One turn moves every row onto another: examples first, then more rows asked:
dupo: |   1.1 |  33.5 | -10.8 |  16.6 | -10.8 |  12.9 |  -2.6 | -24.0 |   3.8 |   6.9 |   4.0 |  54.2 |   0.6 |   5.0 |  19.2 |
kudi: |  25.4 |   9.9 |   0.5 |  -3.8 | -29.0 |   3.5 |  15.5 | -17.8 |  12.5 | -18.1 |   5.9 |  16.2 |  17.3 |  16.8 |  41.4 |
buk: |  16.2 |  25.5 |  -3.0 | -16.4 |  11.7 | -18.6 |   8.5 | -13.6 |  19.4 | -20.8 | -42.4 |  -7.7 |   1.3 |  10.1 |  51.7 |
lifa: |  -3.1 |  27.8 |  -6.7 |  11.5 | -21.6 |  13.7 |  -4.0 | -45.4 |  14.1 |   3.8 |  -0.8 |  40.8 |  16.0 |   1.5 |  40.8 |
gotuk: |  13.4 |  20.2 |  13.7 | -18.5 |  10.4 | -13.6 |  11.2 | -17.2 |  13.6 | -36.2 | -14.4 |  -2.5 |  17.4 |   5.1 |  62.3 |
keni: | -29.7 |  35.4 |  37.3 |  -5.1 |  12.2 |  16.1 | -31.9 | -14.8 | -18.6 |  -9.8 | -11.1 |  32.1 |  -4.0 |  18.3 |   2.4 |
Gite: |  23.8 |  24.4 |   3.2 | -16.0 | -21.3 |  -0.5 |  24.4 |   5.5 |  15.2 | -15.3 |   3.3 |  24.9 |   6.0 |  33.2 |  28.4 |
rok: |  -4.7 |  24.7 |  40.8 | -15.1 | -14.2 |  14.2 | -29.0 |   9.3 | -10.9 |  -4.8 | -29.0 |  -5.4 |   5.8 |  47.6 |  27.5 |
nesep: | -22.3 |  20.8 |  37.5 |  -7.6 |  22.2 |   4.2 | -43.7 |  -1.7 | -16.4 |  -6.4 | -33.8 |   0.4 |   5.6 |  15.4 |  33.4 |
Goti: | -11.4 |  24.3 |  39.0 |  -1.7 |  17.6 |   8.8 | -40.6 |  -0.4 | -28.6 | -12.7 | -28.7 |  -1.0 |  -0.6 |  17.6 |  22.7 |
buvem: | -18.8 |  18.0 |  34.4 | -16.2 | -20.8 |  18.6 | -16.8 |  -1.1 |  -0.7 |  -1.2 |  -0.9 |  32.1 |   6.8 |  43.5 |   1.3 |
votug: |  -5.9 |  37.1 | -12.4 |   5.7 |  22.8 |  -9.1 |  -8.3 | -38.8 |  11.5 |  -7.9 | -39.8 |  19.6 |  -5.3 | -14.2 |  37.8 |
rifek: |  -9.2 |  14.3 |  41.1 | -24.4 |  -8.3 |   6.8 | -22.9 |  14.9 |  -2.6 | -10.9 | -24.6 |  -4.6 |  11.0 |  47.1 |  28.0 |
Labid: | -22.8 |  34.7 |  40.3 | -17.5 | -19.3 |  20.7 | -18.3 |  -4.5 |  -2.4 |  -1.1 | -12.1 |  29.0 |   2.8 |  46.0 |   5.3 |
liro: |   1.8 |  30.1 | -17.8 |   8.0 | -13.9 |   5.0 |   8.1 | -39.0 |  17.4 |   0.6 | -12.3 |  43.5 |  -4.4 |   2.6 |  14.5 |
buro: | -33.5 |  23.8 |  29.2 |   2.9 |   9.1 |  15.6 | -38.7 | -17.0 | -16.9 |   0.3 |  -9.8 |  35.2 |   1.1 |  13.3 |   4.8 |
Bap: | -14.5 |  38.9 |   5.3 |  -3.1 |  18.2 |  -3.9 | -10.1 | -44.6 |  16.6 | -13.3 | -24.2 |  21.5 |  16.2 | -12.6 |  62.1 |
zovu: | -10.3 |  44.5 |  -2.4 |  11.8 |  27.9 |  -1.5 | -23.2 | -27.7 |   4.1 |   2.5 | -33.5 |  23.2 |   1.0 | -11.1 |  53.7 |
Zit: |  23.2 |  19.6 |  -8.4 | -13.4 | -26.1 |  -3.7 |  24.0 | -11.4 |  24.4 | -15.5 | -16.2 |  15.9 |   1.0 |  28.1 |  26.1 |
Satu: |  11.9 |  35.5 |  12.9 | -20.8 |  17.5 | -16.2 |   3.9 |   3.7 |  15.0 | -19.2 | -33.3 |  -4.9 |   8.3 |  18.7 |  65.3 |

buvem -> buro
kudi -> lifa
zovu -> Satu
Now these:
Goti -> rok
buk -> Zit

